Here are some points, each followed by its number:
array([ 10, -51, -53, -72,  -9,   1,  12,   8, -14, -10,  37,  49,  20,  -1, -38,  39,   1, -24,
        -1,  26, -33, -39,  19, -55, -20,  24, -15,  32, -15,  25,   5, -39,  -7,  -5,  15,  11,
       -31,   3,  12, -26, -11,  -5,  26,  27,  13,  33,  -8, -42,  70,   7,  -2,   4,  16,  17,
         9,   9, -24,  28, -13, -12,  39,   9,  28, -44]) 0
array([ 26,  48, -32, -17,  -5,  14,  -8,  25, -13,  -2,   9, -16,  -5,  -8, -13,  12,  29,  33,
        59,  26,  19,  37,  21,  -5,  13,  25,   7, -23,  -8,   5,  -2,  -8,  29, -33,   1,  28,
        35, -19,  -6, -28,  -8,  27, -13,   2, -16, -22, -18,   6, -12, -19,   6,   9, -64,  -3,
        34, -13, -32,  24,  52,   6,   6, -21, -22,   1]) 1
array([-18,  11, -30,  -6,  12, -14, -14,  -5, -31, -10,  18,  13, -14,  59,  19,  40,  36, -51,
       -39,  38,   1, -58,   4, -24, -15,  35, -33, -54, -44, -13,  18, -30,  -1, -34, -31, -13,
        17,  25,   1, -16,  24,  -4,  24,   1,  13,   5,   7,  -3,  48,  11, -12,   6,  13,  39,
       -12,   7,   6,   6,  34,  17,  -1,  15,   7, -25]) 2
array([-31,  32,  13,  14,  -9, -40,  23,   3,  32,  -4,   7, -51,  17, -29,  27, -29, -37,  -1,
       -28,  41, -38,   3,  17,  47, -28, -51, -12,  32, -13,  63,  15,  16,  -1, -15,  18, -28,
       -11, -24, -33,  11,  20,  12,   7,  -3,  14,  35,  38,  13, -50,  12, -16,   9, -24, -41,
       -24,  19,  15, -14, -15, -31,  12,  16, -18,  28]) 3
array([-46,  40,  15,   1, -14,  42,   3,  30,   9,  15, -46,  28,  20, -12,  -4, -12, -20,  31,
        -9,  23,  16,  39, -10,  35,  -3, -29,  22,   5, -14, -19,   3,  16,  -3,  -4, -25,  -1,
         9,   8, -25,  17,  26,  56, -39,   4, -32,  27,   7,  -3, -23, -40,  12,  15, -11,   2,
        -6,   9, -21, -17,  18,  23,  24,  -2, -13,  30]) 4
array([-27,  69,  76,  47, -26, -35, -16,  -1,  27,  24, -22, -26,  57, -24,  37,   7,  -7,  46,
       -27,  45,  39,   7, -26,  81, -37, -39, -24,  23,  10, -16, -35,  18, -21, -27,  10,  11,
        35, -42, -46,  35,  -3,  -2, -42, -19, -11,  31,  11,  -7, -97,  -2,  -1, -12, -39, -73,
        49,  24,   4, -59, -12,  -7,  19, -10, -60,  60]) 5
array([ 27, -27, -37, -29,  20,  40,   6,  -6, -22, -17,  21,  60,   3,   2, -55,  44,   1, -86,
        48,   6,  14, -35, -15, -37,  -8,   6,  16, -18,  21, -35,  35, -19, -17,   1,  21,  24,
       -26,  36,  41,   2,   1,   8,  42,   0, -22,   5,  -9,   0,  68,   8, -10,  20,  21,  55,
         6,   0, -17,  -3, -28,   9,   4,  20,  32,  -7]) 6
array([-15,  -8, -13,  13, -11,  -1,  32, -12, -33,  30,   0,  -2,   9, -22,  41,  18,  16,   1,
        17,  29,  30,  24,  -1,   8,  -8, -12, -32,  10,   1,   9,  16, -36,  20,  24,  11,  -7,
         1, -27, -18,   7,  26, -41, -10,  -9, -25,  18,  -8,  26,  20, -20, -56, -10, -23,  28,
         5,  -7, -18,  17,  28,  -1, -36,  10, -11,   0]) 7
array([-43, -20, -41, -53,   9,  37, -18, -28, -29, -23,  59,  35, -26,  25, -38,  19,  52, -27,
        26,  19,  -2, -25, -12, -66, -39,  37,  21, -16,  19,  24,  16, -31,  -7,  14,  -2,   9,
       -36,  62,  13, -12,  11, -24,  36,  21,  12, -15, -12,  18,  77,  30,  24,  30,  51,  31,
         2, -10,  -3,  19, -19,   8,  -1,  42,  15, -22]) 8
array([ -6, -25, -55, -35,  14, -13,  -2, -16,  18, -17,  63,  12, -32,   6, -29,  -6,   0, -12,
         3,   0,   9, -26, -39, -37, -24,  -3, -12,   8,  34,  -3,  16, -13, -16,   2,   6, -17,
       -10,  26,  17, -27, -51,   7, -33,  40,  23,   2,  10,  -8,  23, -35,  -8,  39,  13,  46,
         2,   0, -21,  -7, -25,  33, -21,  -5,  45, -15]) 9
array([ -6, -18,  21,   6,   9, -29, -17, -14,  45,  10,  -8, -28,   2,  -3,  34,  13, -20,  22,
       -29, -12, -20,  41,   3,   9,  -4,  -7,  35,  49,  29,  11, -17,   3,  48,  14,  19,  -8,
        36, -17, -13,  19,  19, -10,  14,  27,  -2, -12,  53,  24, -15,  18, -57,  17,  39, -20,
        60,  16, -18,  11,  10,  15, -51,  14,  23, -24]) 10
array([ 30, -25,   8,   2,   5,  42,   8,  -7,   0,   2, -21, -27, -10,  -3,   1,  10,  -5, -20,
       -24, -44,   4,  35, -11, -31, -17,  17, -16,  18,  -7, -32,  22,   9,  18, -10, -39,  13,
       -19,   0,  31,  29, -11, -16,  -4, -22,  16,  -8, -11,  -5,   4,   2,  -4,  51,  14, -12,
        27,  44,  30, -25,   1, -16, -11, -14,  -1,   6]) 11
array([ -5, -17,  43,   1,   8,  10,  10, -32, -14,  20, -16, -13,   1, -40, -17, -50,  -6, -44,
        34, -49, -15,  11,  -3,  35,   9,  -1, -20,  -5,  -5,   8,   0,   8,  16,   6, -18, -16,
        38,  -1,  23, -37,  22,  14,  -5,   1,  -8,  -4,  28,  19,  16,  38, -34, -27,  -7,  48,
        30,  29,  -3,  -5,   3,   5, -32,   7,  11,   7]) 12
array([ 53,  10,   9,  -9, -37,   9,  66,  -3, -23, -20,  25,   6,   6, -12,  -5,   1,  42, -10,
        12, -50,  26,   7,  51, -43, -21,   0,   2,  19,  27,  -4, -14,   6,  55, -20, -10,  -3,
        46,  -7,  -3,   8,  -8, -35,  44,  39,  16,  -7,   3, -16,   3,  21,   9,  -9,   3, -15,
        32,  28,  16,  20, -50,   0,  49, -39,  23,  -6]) 13
array([-23,  32,  14, -11,  20,  23,  10,  18, -26, -33, -17,  10,   2, -19, -15,  -3,   1, -22,
        -5,   6,  32,  -7, -15,   5,  15,  12,  11,  16,  20,   7, -34, -18, -17,  23,   1,  16,
       -19,  10,  -1, -28,   9, -29, -15,  25,  23,  -3,   7,  -9,  -9, -12,  33, -72, -16,  37,
        16, -36,  -7,   4,  27,  14,   6, -20,  -5,  17]) 14
array([ -5, -33, -50, -61,  52,  -8, -33,   4, -24, -13,   7, -15,  -4,  36, -36,  22,  25, -20,
        73, -28,  12, -74, -17, -44, -20,  -2,   5,  -7,  -9,   7, -25,  11, -39, -20,  16,   5,
       -28,  18,  64, -44,  -9,  52,  90,  10,  20,   1,  26,  -5,  47,   6,  32,  37, -17,  40,
       -16, -12,   4,  51,   7,  18,   8,   7,   9,   2]) 15
array([ 21,  -8,  29,  12,  -1,  -7,  10,  -9,   6,  -2, -38,  29,  59, -16,  17, -22, -12,  39,
       -15,  11,  -1,  31,  14,  61,  24,  -9,  15,  -4, -29,  53, -27, -40,  -8,  -2,  41,  -7,
         1, -16,   9,  -6,  -3,   6, -21,   3, -60,  36, -21, -21, -35, -23,   8,   1,  26,  -7,
       -12,   5,  26, -28,  18,  21,   0,  32, -18,  14]) 16
array([ 36,  21,  13,  34,  -2,  35,  -2,  -9,  30,  32, -11,  -7, -15,  -9, -31,   5,  -6,  40,
        -9,  14,   5,  -9,  -2,  46,  -5, -17, -43, -33,   7,   3,   4,  16,  17,  16,  17, -30,
       -25,  -3, -63,  -8,   1,  34, -20,  11, -22,  -8, -31, -44, -67, -18,   7, -15,   5,   4,
        -7,   2,  44, -51, -19, -35,  -2,  13,  -2,  25]) 17
array([   5,   44,   33,   29,   30,  -10,    7,  -18,   18,   21,  -17,  -11,   10,    6,   52,
         25,  -33,   61,  -40,   37,   36,   35,   -3,   12,   21,  -26,    0,  -40,  -27,   11,
          2,   11,   77,   11,    7,   -3,   17,  -29,  -38,   26,  -48,    0,  -40,  -52,  -24,
         12,  -32,  -18, -108,  -17,  -41,  -47,   10,  -66,   19,  -22,   -1,  -45,  -17,  -39,
          0,    6,  -34,   15]) 18
array([ 17,  30,  -8,  20, -20, -16,   7,  24,   3,   4, -37, -39, -43,  -8, -19, -27, -12,  28,
       -41,  36,   3,   4,  28,   0,  27, -42, -15, -36,  29, -14,  24,  52,   4, -13,   9, -29,
       -16, -20, -29,  50,  14,  -5,  19,  14,  45,  19,  -3,   0, -38, -26, -15,  -2,   4, -30,
        11,  36,  25, -37,  22,  -9,  22, -23, -22,  -6]) 19
array([ -4,   8,   7, -25, -42,  27, -24, -17,  37, -19,  11,   0, -16, -18, -18,  -4,  31,   7,
        -2, -11, -17,   3,   3, -12,   8,   1, -22,  -4, -29,  -7,   0,  -5,  32,  42, -14,  30,
        34, -39,  -1,   1,  -3,  12, -21,   4,  20, -12, -21, -19,   5,   3, -19, -15,  20, -17,
        10,  25,   5,   9, -33,  14,  30, -16,   5, -20]) 20
array([-11, -26,  42,   8, -18, -27,  -3,  22,  36,  20, -33,   7,  -1, -21,   2,  -2, -17,  62,
       -37, -11,  23,   2,  -6,  68,  12, -32, -21,   5, -11, -30,  21,  27,  12, -23,  -7, -32,
        -6,   6, -24,  12, -18, -16, -22,  -8, -28,  27,  -7,  -3, -25, -13,  29,  -7, -24, -63,
         0, -18,   1,  -5,  -7,  -6,   0, -19, -53,  33]) 21
array([  4, -24,  14,  28, -10,  18, -12, -19,   8, -51, -22, -35, -11,  14, -38,  37,  12,  11,
       -15,   4,  12, -25,  38,   8,   6, -30,  19,   1, -12,  27, -43, -17,  28,   3,  15,   3,
        -9,   9,  15,   5,  -4,  13, -10, -18,  49,  14,  -7, -19, -39, -31, -17,   0,  -2,  -1,
       -10, -29, -24, -14, -20, -10,  -4, -23,  23,  10]) 22
array([-21, -41, -62, -57, -14, -33, -28,  -8,   4,  20,   5,   7, -23,  33,  28,   8,  10, -20,
        16, -11, -13, -58,  -7, -18, -28,  10,   9, -11, -32,  -1,  22, -10, -23, -22, -13,   6,
         7,   2,  28, -35,  -3, -32,  -5, -12,  30, -27,   2,  11,  39,  20,  19,  69,  25,  25,
        49, -51,  11,  27,  11,  51, -11,  12,  32, -23]) 23
array([ 15, -57, -76, -52,  20, -25,   8, -13, -33,  28, -10,  56, -46,  22,   6,  -1,  31, -19,
        54,  -1, -12, -33, -43, -38, -31, -13,  43,   8,  -8, -14,  33, -22, -36,  21,  -6,  15,
       -13,  36,  41, -24, -51,   8,  25,   1,  39,   2,  24,  -9,  67, -22,  15,  26,   4,  93,
         6, -13, -24,  -6, -34, -23,   8,  31,   8, -43]) 24
array([-13,  22,  36,   9,  -3,  12,  23,   0,  13,   4, -15,  24,  20, -10,  31, -21,  10,   3,
       -38,  13, -49,  17,  -5,  49,  12, -16,   3,   9, -19,  -9,  12,  35,   0,   2,  -3, -26,
        13,  12, -42,  25,  13,  28, -40, -56, -45,  29, -10,  -9, -49,   2,  -7,  -3, -21, -38,
         1, -20, -30,   2,  17,   4,  20, -15,   0,  32]) 25
array([ 29, -24, -41, -87,  28, -14, -47,  -5, -21,  22,  61,  29, -28,  20,  16,  74,  40, -60,
        63, -19,   4, -45, -31, -52, -11,  32,  52,  32,  24, -37,   0, -61, -18, -16,  10,  22,
        -1,  57,  18, -59,  -9,   3,  10,   9, -14,  -6,  27,   5, 104, -32,  28,  23,  17, 106,
        -8,  21, -35,  31, -26,  45,   2,  48,  30, -34]) 26
array([-58,  19,  14,  13, -10, -18,  25,  17,  31,  -4, -39, -22,   9,  -6,  -2, -26,  -6,   7,
       -25,  30,   6,   1, -22,  43, -14, -23, -22, -26, -30,  -9, -18,  10,  42,   6,  28,   5,
         1,  -2,   3,  30, -22,  -6, -16,   5,   3,  35,   3,  25, -37,  24, -25,   3, -58, -29,
         2, -27,  19, -18,  16,  -7, -13, -15,  -1,  26]) 27
array([-12, -12,  50,  55, -11,  -2, -13,  -1,  23,  32, -14,  12,   8, -12, -35, -10, -20,  34,
       -34,   9, -11,  12, -18,  17,  -7, -31,  -4,   8,   8,  32, -13,  -7,  39,  35, -11, -19,
        -5,   5, -27,   2,  20,   0, -49, -23,  -5,  -6, -25, -13, -57, -54, -39, -38, -15, -77,
       -24, -18,   1, -27,  16, -29,  15,  27, -13,  31]) 28
array([-17,  37,  18,   6,  10, -42,   0,  -5, -14,   7,   6, -13,  13,  -2,  30, -19,   0,   5,
       -28, -31,  -5,  25, -10,  39,   8,   5,   0, -13,   2,  19, -57,  22,   0,   8,   9,   0,
       -25,  18, -21,  -5,  29, -14,  15, -25,   4,  11,  11, -14,  24, -18, -14,  32, -46, -23,
        30, -15,  12, -27,   0, -53,  -6, -20,  34,  28]) 29
array([  3, -13, -26,   4, -20,   2,  17,   4,  -6,  -2,  -2, -23,  33,   2,  17,  24,  -5, -39,
        48, -17,   3, -18, -11, -18,  -4,  17, -14,  45,  13,  -5,   3, -12, -10, -12,  -1,   0,
        23,   3,  27, -22, -34,  12,  35, -33,  -4,  -9,  -2,  33,  15,  19,   1,  24,  35, -12,
       -10,  -6, -13,  -3,  -2,   5,   7,   0,  -2, -11]) 30
array([  8,   7,   9,   5, -21,  14,  19, -30,  18,  -9,  22, -38, -33,  12,  17,  29, -39,  29,
       -24,   8,   7,  31,  31,   0,  11,  23, -13,  21,  17,   4,   1,   3, -38,  14, -40,  18,
        -5,   2,  15,   2,  20, -18,  -7,  -8, -21, -10,  -2,  -6, -23,  31,  -4,   3,   4,   2,
       -11,  27, -28,  21,  -6, -13,  -4,  -9,  -7, -17]) 31
array([-23, -28,  19,  51, -17,  -9,  -1,  10,  41,  -1,   9, -14,  19,   1,   0,  25, -24,  14,
       -52,  24,  -4,  15,  18,  31, -22, -22,  31, -16,  23,  -6, -32,  26, -36,  26, -17, -36,
       -13, -31, -18,   8, -18,   4,  -8, -11, -24,  32, -47, -27, -73,  -1, -16,  -9, -27,   1,
       -18,   4,  20, -42, -44,   2, -35,  -1,   6, -15]) 32
array([ -3,  -8, -37, -39,  22,  35, -10,   8, -57,  39,  22,  30, -30,  37, -40,  -7,   4,  -9,
        -9,  -8,  -2, -28,  51, -62,   3,  23,  -6, -13,  30,  -2,  12, -16, -23, -25,  22,   7,
       -55,  31,  12,  -7,  21,  12,  63,   8, -16, -15,   4,  25,  20,  13, -13,  27,  10,  49,
        26, -17,  25,  51, -29,   8,  39, -16,  35, -10]) 33
array([ -4,  14,  -2, -16,  50, -15, -18, -41, -10, -11,  22, -21,  -2,   2,   4,  20, -17,  -2,
        -1, -22,  10, -23,   6, -32, -32,  -5,  -4,  10,  23, -17, -42,  18,  24,  -3,  38,  46,
       -23,   0,  27,   1,  20, -38,   3,   7, -14, -20, -22,  20,  -9,   9,   3,  31,  -7,  16,
       -16, -17,  -8, -13,  21,  13,  19, -11,  -8,  24]) 34
Which three points above are nearest to each new point by angle, seen from the average point of the numbered points? Their numbers follow each, nearest first.
array([-18,   7,   6, -16, -11,  37,  -8,  50,  15, -12,  26,  -7,  -2,  16,  30,  15,   4,   6,
       -10, -58,  26,  -6,  35,  -5,   6,  21,  25,   0,  50, -34,  38,  -3,   3,  14,  13, -12,
       -12, -41,  14,   8,  -1,  15,  37,  -3, -16, -58,  19, -39, -16,  11,   7, -14, -15, -36,
         7,  21,  63,  26,  -2, -13,   4, -58,  -9,  12]) 13 11 33
array([-23,  70,  34,  39,   1,  12,  -7,  15,  13,  -7, -35,  -6,  37,  -4,  40, -31, -14,  40,
       -31,  59, -34,  37,   0,  37,  26, -16,   9,   8, -14, -11, -28,  -5, -24, -24,  -7,  24,
        17, -20,  -5,  40,   0, -18, -78,  -8,  -3,  -7,  -7,  -3, -61,  12,   3, -42, -51, -61,
         1, -16,  38, -15,   2, -16,  32, -22, -31,   8]) 5 25 18
array([-25, -39, -49, -41, -14, -12,  14, -18, -15, -37,  19,  34, -68, -15,   0,  11, -21, -18,
         8,  -9,   9, -42, -55, -56,   9,  40,  20,  -1,   7,  -7,  33, -12, -26, -28, -19,   3,
       -10,  11,  36, -34,  -1,   3,  24,   9,  29,  10,   3, -38, 103,  -2,  27,  50,   7,  57,
         2, -11, -19,  28, -36,   3, -12, -12,   2,  10]) 24 26 8
array([-13,  50,  71,  46,  -6,  18,  39,  15,   2,   1,   4, -37,   7,   1,  15, -42,  -7,  54,
       -37,   4,  22,  14,   3,  42,  53, -51,  -2, -35,   0, -39, -29,   8, -10,  -9,  22, -33,
        -9, -46,   3,  29, -15, -34, -38,  41, -29,  23,  32,  -3, -57, -45,  -9, -17, -40, -47,
        22, -16,  -1, -28,  -6, -15,  13, -11, -34,   5]) 5 21 18
array([ 34,  22, -40, -37,  51,   5, -47,  17,   5, -43,  46,  27,  -5,  24,   4,  10,  25,  12,
        11,  12,  13,  -4,  17, -18,  27,  18,  -7,  60,  19, -15,   9,   4, -50, -18, -29, -11,
        43,   9,  28, -14,  -9,  12,  41, -22,   2,  10, -28,  -1,  77,  -8,   3,  12,  30,  36,
       -34,  31,  -7,  40, -37,  26, -25,  55,  17,  31]) 26 15 8
array([  0, -23,   1,  -5, -40, -14,  -5,  21, -10, -20,   3, -46,  47, -15,  44, -20,  14, -25,
        -3,  -2,  -4,  40,  23,  27,  32, -21,  16,  -3,  31,  54, -39,   1, -26,  16,   2, -12,
        19, -20,  52,   1,  43, -33,  10,   4,  14,   1,  46, -33,  -7, -17,  20,   1,   7,  15,
        28,  -2,   4, -16,  -8,   2,  -6,  26, -12, -20]) 16 10 29
array([ 13,  -1,  17,  22,  -2, -27,  10, -28,   0,  12, -27, -40,   9, -10, -12, -14,  40,   4,
         4,  -3, -17,   9,  21, -17, -20, -32,  -2,  13,  21,  20,   5, -10,  25,  -9,  -8,  11,
        14, -38,  21,  28,  20, -37,   3,  27,  34, -17,  35,   6,  -2,   5,  -6,  -7,   8, -28,
        10, -12, -13,  15,  16, -11, -39,  18,  23,  -8]) 10 13 12
array([-20,  25,  45, -12,   4,   8,   3, -15,   1,  19, -18,   0,  14, -12,  19,  -1,  14,  41,
       -42,  22,  12,  41,   6,  32,  40, -78,  13,   4, -35,  -7,  -3,  13,  -2,  51,   5, -10,
       -24, -25, -48,   6, -43,  27, -47,   8, -16, -17, -17, -37, -59, -12,  -9,  -7, -28, -65,
        -6,  18,  -1, -16, -11, -24, -23,  25,  11,  46]) 18 28 25
array([-32,   5, -34,  -1,  -7, -17,  -6,   0,  10,  -1,  10,  20, -26,  -2,  -5,  -5, -17, -16,
        19,  -1, -20,  -7,  10, -38,  13,  43,  17,  12, -13, -14,  25, -30, -11, -11, -16,  11,
         0,   1,   6, -53,   7,  -8,  14,  15,  -9,  50,   5,  -4,  85,  -2,  18, -17,  -9,  49,
        -7,  -2, -15,  21, -29,  63,  -7, -14,  27, -35]) 26 0 24
array([ 40, -22, -10, -18,   1,  18,  15, -15,  33,  -2, -17,  11,   9,  -4, -22, -13, -35, -20,
        13,   3,   3,   1,  -1, -22,   1,  -6,  -2, -13,  30,  10,  18,  23,  17,   6,  11, -12,
       -16, -11,  22, -22, -19,  23,  35, -19,  18,   2,  45,  -7, -21,  -4,  11, -29,  18,  25,
         9,  41,   3,   9, -21,  15, -15,  -1, -21,   5]) 12 6 15
array([ 24,  -3, -35, -12,  14,  26, -10, -15,  13,  31,  14, -31,  -6,  18,  -9,  -7,  40,  -7,
       -13, -25,  49, -17,  14, -31,  -3,  66,  14, -29,  24,  26,   6,  12,  20,   6,  34,  35,
         0,   7,  20,  -6, -29, -43,  21,   3, -35,  -6,   5, -23,   8,  10, -16,   6,  44,  30,
       -11, -18,  -4,   5,  22, -10,  27,  -8,  24, -14]) 33 8 34
array([  6,   9,  21,  25,  -6,  24, -34,  44,  11, -12,   0, -49, -26, -21,   8, -16,  -2,  11,
        -3, -18, -16,  33,  19, -34,  28,   0,  -8,  34,  13, -12,  -5,  23,  13, -22, -37, -31,
         1, -29, -16,  10,  27,  11,  30,  15,  10,   0,  -5,  51,  12,  22,  -9, -10, -14, -14,
        46,  -8,   1,   9,  -1,   4,  -5,   4,  20, -18]) 10 19 11
array([-25, -16,  -8,  12,   9, -38,   6,  21, -24,   0,  16,  -4,  15, -23,   9, -19,   1,  28,
         6, -25, -11, -32, -10,  10,   0,  -5, -21,  35, -34,  -1,   5,   2,   2,   1, -32, -26,
       -18,  -5,   6, -16, -11, -23,   1, -14,   5, -17,   4,  21,   4,  -8, -64, -29,   8, -23,
         0,  25,  17,  -4,   7,  20,  33,  26, -14,  16]) 28 3 12
array([ -4,  10,  17,  -8,   6,   3,   8,  -5, -35,  -3,   1, -23, -39,  -8,  19,  14,  -1,  16,
        61, -15,  22,   0,  -7, -13, -21, -25,  -9,   5,  50,  -1, -17, -29,  34,  20, -35,  13,
         2, -18, -24,  12,  17, -33, -21,  43,  19, -29,  46,   4, -39,   1, -25,  14,  15,   0,
        -1,  44,  48,  19,   6,  18,   6, -19,  36,   7]) 13 10 7
array([-21,   3,  25,  28,  12,  12,   7,  -6,  -4,  -8,   2, -37, -32,   1,   6,   3,   5, -22,
        -9,  12,  11,   4, -35,  22,  -3,  -7,  -8,  -6,  12, -12,   6,  35,  14,  12,   5, -20,
         9, -38,  57,  17,   8,  11,  45,   9,  -6, -12,  35, -16,  58,  24, -12,   2,  47,   7,
       -24,   7,  10,  -2, -26, -18, -41,  -4, -22,  36]) 12 11 10
array([-41, -29,  37, -17,  10,  -4,  16,  22,   4,   7,   9, -34,  -5, -27, -21, -17,  18,  -2,
       -17, -47,  -3,   5, -11, -22, -24,  22, -35, -30,  16, -13, -52, -25,  29,   2,   1,   9,
       -17, -57,  18, -31,   3,   0,  51, -14,   7,  -1, -20,  46,  21,  -3, -25, -51,   2,  25,
        18,  -6,  19,  -4,  -4, -15, -20,  -8, -12,   5]) 12 14 20
array([ 14,  -8, -28, -27,  17, -11, -12,   5, -26, -13,  19,  36, -12,  12, -15,   5,   1, -20,
        21,  -5, -42, -24,   6, -70,  -8,  13,  17, -47,  32, -18,  14,  13, -33,  42,  15,  50,
        10,  11,   4, -23, -20,   9,  15, -21,  43,  -7,  26,  -6,  11,  -6,  22,   0,   8,  26,
        14,  -6, -33,   9, -18,  -7,  17,   8,  13,  44]) 24 6 15
array([ -4,   9, -22,   8, -13,  -8, -26, -25,  -3, -31, -25, -19,  21,  -5,  -8, -25,  -1,  -7,
        -2,  -7,  15, -26, -12, -38, -16, -17, -14,   2,   5,  13, -41,  -2, -12,  -1,  -7,  -1,
        -4,   3, -11,  -4,  25,  15, -15,  19,  62,   9, -33,  -9, -20, -27,  -1,  11,  20, -11,
        -4,  -3,  -2,  -6, -27,  44, -20,  25, -16,  13]) 22 9 20
array([ 12,  -9, -15,  -9, -20,  26,  40, -42, -37, -28, -28,  -3,  17, -37,  17, -17,  -4,  22,
        34, -21,  -5, -11,  30,  -3, -31, -22,  11,  17,  25,  19,  17,   4,   6,   3, -15,  15,
        20, -21,   7, -30,  -2,  22, -11,   9,  44,   0,   2,  -3,  12,   7,  14, -48, -13, -27,
        13,  -3,   5,  37,  11,  -3, -19,  16, -36, -18]) 13 12 14
array([ 51,   8,  41,   6, -32,  28,   6,   7, -38,  -3, -22, -42,  15,  21,  -6,   9, -10,  11,
        11, -13,  17,   0,  14,  -7, -14,  -6,  -6,  -3, -18,  20,  18,  11,  31, -13, -23,  40,
         6, -26,  44, -14,  22,  -6, -21,  13,  22,   4, -27,  23, -12, -36, -17, -16, -20, -25,
        16, -10,  32, -13,  56,  71,  28, -41,   8, -11]) 1 11 13
array([  3,  25,  -2,  36,  -8, -20,  16,  30,  17, -23, -18,   5,  13, -58,  48, -11, -26,  43,
       -51,  45,  43,  37,  -4,  46,  14, -28,  26, -13,  11,  31, -15,  26,   1,  14,   2, -43,
        16,   8, -25,  20, -23,  14, -25, -23,  -5,  22,  31, -17, -51,  -1, -36, -17, -30, -56,
       -17,   9,   1, -28,  18, -26,  31,  15,  -7, -28]) 18 5 3
array([-18, -55, -79, -42,  28,   4,  -8,   7,  -8,  24,   1,  53,   7,  10, -20,  -2,  15, -15,
         4,  19, -40, -16, -27,   3, -44,   9,  23,   4,   6,   3,  -2,  14, -21, -34,  18,  18,
        15,  21,  -4, -56,  12,  14,  62,  18,  -1,  18,  23,  11,  27,  42,   8,  -6,  34,  77,
        12,   0,  27,  14,  -8,  10,  15, -15,  21, -39]) 24 15 0
array([ 48,  -7, -53, -44,  21,  22, -51,  31, -14,  -1,  29,  56,   1,  59,  38,   5,  29, -12,
        39, -11, -12,   5, -31, -47,  12,   9,  23,  -5, -18, -20,   0,  -8, -14, -33, -23,  29,
        27,  35,  12, -32,  -8,  23,  44,  23,  12,  40, -18,   2, 108,  16,  56,  20,  -7,  58,
        62, -18,   0,  11, -47,  14,   8, -40,   8,   9]) 26 24 15
array([-19,  15,  10,  16, -13, -33,  -7, -28,  35,  15,  10, -72,  72,  -2,   8,   2,  -2,  21,
       -27,  25, -20,   9,  -4,  41,   6, -29,   0, -23, -20, -24,  11,   6, -14,  -6, -37,   1,
        20,  -8, -13, -29,  -4,  14, -38,  -3, -17,  -1,  -7, -25, -26,  17, -35,  -2, -43, -48,
       -10, -10,  -8, -25,  25,  27, -15, -19,   0,  20]) 5 25 27
array([ 11,  50,  33,  68, -32, -13,   7,  37,  32,  14, -34, -15,   6, -34,   2,  11, -54,  48,
       -32,  50,   4,  23, -10,  44,  11, -21, -14,  14, -24,   5, -30,  32,  29,  -3,  -4, -23,
         0, -49, -53,  55,  13,  -7, -35, -40,  14,  16, -32,  38, -65,  13, -37, -35, -58, -87,
       -10,  -7,  32, -45,  40, -33,  12, -11, -42,   7]) 5 18 28
array([ -5, -28, -48,  10,  13, -17,  -7,  -3,   7,  20,  23,  15, -16,  40,  -2,   8,  35, -43,
        23, -70,  20, -33,  19,   8, -13,  76,  24, -27,  28, -26,   5,  12,   7, -35,  -5,  16,
         9,  22, -11, -22, -16,  20,  47,  -2,   1,   1, -19,  12,  74,   0,   5,  18,  11,   8,
        -4,  -9, -51,  22,  -3,  22,  -6, -13,  -7,  -8]) 26 15 6
array([ 20,   1,   1, -14, -41,  18,  17,  11, -22,  -9,  -6, -10,  27,   4,   0,  20,  -2, -20,
        -5, -16, -45,  26, -16,   2,  27,   0,   2,  18,  27,   4, -22,  -9,  15,  16, -18, -40,
         1, -36,  12, -11,   9,   8,   6, -29, -18, -10, -18, -34, -16,   7,   2,  14,  18, -18,
       -16, -14, -20,  34, -24,  44, -26,   6, -24, -12]) 30 25 31
array([-10,  16,  10, -14,  14, -12,  -8,   2, -14,  12,  18,  16, -20,  35,  11,  29,  13,  13,
        33,   9,   0,  17,   1,  21, -30,  25,  26,  -9, -17, -19,   3, -37, -50,   5,  12,  22,
       -12,  41,   7,   1,   0,  -1,  30,  43,  14, -15, -17,   9,  53,  13,  46,  15,  12,  39,
       -31,   3,  -4,  36, -27,  62,  21, -17,  29,  19]) 26 8 15
array([ 59, -27, -15,   8,  -5,  42,  40,  -9, -35, -20,  10,  -5, -25,  -3, -28, -23, -11,  -5,
         1, -15, -26,  39, -24,  44, -22,  24,   2,  10,  -5, -20,  52,  17, -17,  -2,  28,   8,
       -19, -18,  16,   0,  45, -15,  34,  -7,   5,  12,  -6,   5, -30, -10,  38,  -8,  12, -26,
         8,  30, -11, -15,  -9,   8,   9,   7,  -9,  -2]) 11 19 31
array([ 41, -43,  48, -17,   3,   5,  -4,   0, -11, -51,  -7, -20,   5, -12,  -5, -45,   5,  10,
        23,  16, -17,  19, -13, -45,  20,  22, -10,  24, -19,  29, -34,  17,   7, -15, -10,   8,
        11, -17,  21,  20, -41,  -8,   3,   5,  61,   5,   7,  -4, -17,  12,  13, -35,  25, -23,
       -51,  -9,   1, -11,  45,  17, -43,  10,  23, -26]) 22 14 30
array([-14,   3,  13,  -3,   9,   4,  42, -33,  18, -25, -23, -33,  62,  -7,   3, -12,  11, -19,
       -29,  -2,  36,  27,  -8,  13,  16,  10,   2,  18,   7, -13, -22,  15, -29, -20,  14,  46,
       -14,   1, -16,  -7,  25,  37,  19,  25,  16, -18,   9, -21,  -9,  -1,   1,  44,  -2, -34,
       -13,  14,  16, -12,  22,   5, -67,  -1, -41,  33]) 5 29 16
array([ 24,   7, -14, -42,  30,  20, -24,   5,  -3, -28, -18,   7,  -8,  43,  31, -19,  30, -16,
        21, -47, -19,  28,  10, -15,   4,  22,  -1,  29,  -8,  10,  24,  53,   3,   1, -11, -16,
         8,   8,  -1, -41,  14,   3,  20,  -9,   6, -16,  10,   7,  -8,  24,  13,  -7,  16,   7,
        48,  -2, -19,  17,  27,  18,  -7, -16,  -5, -39]) 23 12 15
